One turn or mirror swaps these rows in pairs. Which row does each one swap with?
The rows were stretched afterwards, more along some directions than others.
Sud: [ -2.0  -3.0 -11.4 -28.0   7.8  -0.8  -8.5  -2.9   9.3   0.2  12.3 -24.4
  -9.2  -1.2   4.3   0.4  22.7]
tup: [ -6.0   1.2   0.5  17.4   1.3   3.9   5.3  -0.3  15.6  -1.6   4.5  -2.8
 -15.3   5.7 -12.3   1.1   1.4]
Gat: [-13.1  -9.9   7.9   1.8  -5.9  -6.4 -15.0  -3.5   0.4  -7.0  14.5  10.6
  -6.4   6.9  21.6  -3.0   0.3]
Fom: [ 10.9  -0.6  -5.1   0.1   5.9   2.2  -6.5  -4.3  15.8  23.8 -18.8 -11.4
   2.6  -8.4  -1.2   8.1 -31.0]
dunel: [ 10.9  -4.0   1.5  -0.2   6.6   0.7  -7.3  -7.9  22.8  25.3 -19.1 -10.9
  -1.2  -3.6   4.6   8.9 -24.2]
zati: [  2.9  -0.7  -6.6 -13.4  -3.0   0.0   3.3   7.6   7.5  13.2  -9.5  -7.5
   7.2  -0.4   0.4   1.7 -25.0]
Mudo: [-10.7   8.3  -6.6  -8.4   0.4 -26.0 -14.0 -13.5   1.0  -0.2  10.2  -5.9
 -10.4 -10.5   7.3  11.8  -5.0]
bug: [-15.1   9.2 -12.1  -9.4   1.9 -24.3 -15.7 -11.0   1.0   1.9   7.9 -10.5
 -13.4 -11.9   4.0   6.6   0.3]
Gobo: [-21.0  -7.9   0.6 -22.0   3.4 -10.7  -5.0   0.4  17.7  -0.5  19.2  -2.6
   0.5  -9.5  11.0  -1.8  -6.5]
mabur: [  9.3 -17.1  -5.6  -0.2  -2.0 -26.3  -2.3  -1.9  -3.8   0.1  -6.5 -15.8
   8.8  -4.7  -0.9   4.4 -14.3]
Zos: [ 11.2  -3.1  -3.1 -13.6   4.6 -13.5   9.7  -8.9   5.3  20.2  -9.3 -23.1
   9.1  -8.2   7.1   3.8 -10.1]
kaz: [ -4.9   2.8   4.6  12.3   4.1   6.9   3.9  -0.7  17.7   2.5   3.0  -2.2
 -14.4   5.5 -12.0   2.6   0.3]
ker: [  2.3  -5.0  -5.1 -10.3  -3.7   0.3  -1.8   6.2   8.8  12.5 -10.0  -4.9
   3.9   3.4   1.3  -0.4 -27.0]
lugov: [  0.2   4.0 -11.0 -24.0   7.4  -1.2  -5.2  -1.2   6.9   1.3   8.8 -20.0
 -11.9  -1.5  -0.1   0.6  23.0]
mido: [ -4.5 -13.1 -25.3 -14.0   0.8  -7.1  -4.2  -7.5   7.8  21.1 -23.1  -3.2
  -2.8   2.2  -7.9  -3.9   2.0]
bogar: [-13.8 -16.0   8.1   3.3  -4.5  -7.2 -12.6  -8.3   2.0  -6.4  14.3   8.2
  -8.2   9.6  20.6  -0.8   3.5]
Nog: [ 10.0  -1.6  -9.3   0.3   8.5   3.5  -8.8  -8.0  12.7  24.3 -20.3 -12.8
   2.2  -7.5   1.6  11.3 -32.6]
dar: [ 10.5 -16.4  -3.6   5.2  -0.8 -24.6   1.4  -0.2  -0.2   3.3 -10.3 -12.8
   9.4  -6.1  -0.9   2.6 -16.9]
fiko: [  3.8  -2.3 -14.1 -30.2   8.4   3.1  -4.1  -3.3   4.3  -2.2  10.0 -25.5
  -6.7  -3.8  -5.1   0.0  16.9]
vabuk: [-16.2 -16.4   8.6   2.6  -7.9  -5.1 -12.3  -4.2   9.2  -3.9  14.3   9.6
 -12.2   4.3  22.9  -6.0   4.8]
fupu: [ 12.8  -2.5  -4.3   5.0   6.7  -4.6  -7.6  -8.4  17.2  21.5 -22.3  -8.2
  -2.2  -6.0  -4.4  11.7 -35.8]
nam: [  8.5 -23.1   0.7  -0.6  -5.2 -27.5  -0.4   4.5   2.8   4.5  -8.5  -8.7
  13.1  -1.6   2.1   0.0  -6.1]
Vos: [  0.7  -4.5  -4.1 -11.2  -2.4  -1.3   2.4   3.8  13.0  17.5 -10.9 -10.4
   3.0   1.5   4.5   3.1 -23.1]
dema: [ -8.6  14.1 -14.6  -2.2 -12.2  -6.3  -3.7   5.6   6.0   2.8   6.5  -4.6
  -4.8 -17.2   9.9  -0.6  -6.5]
lir: [  7.7 -17.6  -4.7   4.5  -8.5 -30.9  -3.0  -0.6  -0.9   1.9  -7.7 -12.5
   7.9   0.7   0.7   1.2  -6.7]
fesu: [ -2.6  19.6  -8.2  -1.1 -13.5  -1.0  -0.7   6.1   1.5  -1.2  10.1  -3.4
  -4.4 -13.2  10.2   0.1  -6.4]
kidak: [-12.5 -18.7  10.8   2.0  -8.9  -9.7 -12.8  -4.9  10.0  -4.6  15.0   9.1
  -9.7   3.7  24.4  -1.1   1.4]
Muno: [-15.2  -2.6  -2.2 -28.6   8.6  -4.4  -6.4  -7.1  13.1  -5.5  14.4  -3.1
  -0.8  -9.7   0.4   4.3  -4.3]
guz: [ 16.0  -0.6   0.0 -12.2   1.0 -19.7  10.5  -7.6   3.3  17.8  -9.7 -22.2
   9.8 -11.3   2.5   6.2 -11.7]
mes: [ -5.8 -22.3 -25.8 -10.9   4.4  -2.8  -3.8  -6.8   8.4  23.2 -19.4  -4.1
  -2.7   5.4  -9.3  -8.6   5.1]
sipam: [  1.5 -20.9 -24.9 -15.7   7.3  -3.2   0.6  -4.8   8.1  22.3 -17.6  -5.8
   1.4   2.9 -13.9  -7.5  -1.4]
Valet: [ -3.7   7.7   9.8  11.7  -1.2   0.3   4.9   0.5  17.5  -2.5   7.3   0.8
 -11.5   3.5  -8.6   5.1   2.4]
rokep: [ -7.3  19.1  -7.2  -0.8  -7.5   3.0  -3.1   4.0   6.5   4.2   6.2  -5.0
  -5.6 -16.1  15.7   4.1  -9.0]
Rufup: [ -7.1  18.1 -11.4  -1.6  -5.4   6.8  -5.6   3.8   2.0   3.6   7.6  -8.9
  -6.9 -16.4  12.3   1.8  -6.1]
Pofe: [ -6.1 -14.4 -25.4 -10.6   5.6   0.6  -8.1 -11.8   4.3  16.7 -17.0  -0.3
  -6.2   9.8 -10.5  -2.8   6.4]
bil: [ -9.1 -17.7   7.4  -6.4   1.1  -2.2 -12.3  -6.6   2.8  -4.1  12.7  10.1
  -5.0   2.6  17.8  -0.9   3.1]
tuto: [-13.9 -23.8  15.1  -1.9  -3.7  -7.3  -9.3  -0.8  10.8  -3.8  14.9  11.7
  -3.3   7.5  24.4  -4.8   7.7]
vov: [-15.9 -23.2  11.0   1.4  -2.4  -1.2 -10.7   0.4   6.8  -5.6  13.3  12.9
  -3.6   6.0  21.1  -8.1   3.6]
sepi: [ -8.1   0.0   0.0  11.8   2.1   3.1   3.3  -1.9  17.8   2.3   6.4  -5.4
 -14.8   5.4 -12.2   2.4   2.6]
galal: [  0.1  -2.5  -6.8 -28.4   6.1   2.8  -7.2  -5.6  11.7  -3.0  15.7 -19.5
  -8.4   0.5  -0.6   0.4  23.8]
nen: [ 10.9 -17.4  -7.1   1.8  -4.7 -29.7  -5.6  -3.0   2.0   4.9 -10.3 -15.2
   9.3  -2.0   1.2   6.0 -14.4]
Tamod: [ 12.3 -19.5  -2.9   4.0  -8.3 -30.5  -3.4  -2.0   3.5   5.3  -9.9 -12.0
   9.4  -2.6   1.6   5.6 -12.3]
nabav: [  3.6   4.4   9.9  -4.2  -0.8 -10.5  11.6   2.8  17.6  25.7 -20.9 -13.3
   4.9   1.1   1.7  -1.1   9.7]
gona: [ 16.0 -13.8  -7.4  -7.5  -1.4 -25.0  -1.4  -0.3  -6.9   3.2  -8.0 -14.7
  15.6  -5.8  -0.1   6.7  -6.9]
vasev: [  5.9  -3.2   1.0 -11.6  -4.4  -3.7   4.6   6.8  11.6  14.8 -11.5  -3.2
   9.5  -2.1   1.5   2.7 -29.6]
furot: [  7.6 -19.3  -0.8   0.0  -2.2 -21.0  -3.3   3.9  -0.7   2.7  -7.8  -9.7
  13.6   0.5   5.5   1.0  -8.0]
bop: [-15.7 -21.8   9.6   1.6  -5.5 -10.6 -13.3  -7.1   9.1  -6.2  14.5   8.5
 -10.3   7.2  21.7  -3.5   0.7]
sipu: [  6.5  10.9   4.5 -15.4  -1.4  -2.8   8.9  -1.9   7.1  15.9 -16.4 -10.1
   8.8   3.1  -4.6   2.5  13.9]

Swapped with Muno: sipu
Swapped with lugov: sipam
Swapped with mes: Sud
Swapped with nen: vabuk
Swapped with Gobo: nabav
Swapped with galal: mido
Swapped with mabur: bogar
Swapped with Tamod: kidak
Swapped with vasev: Valet

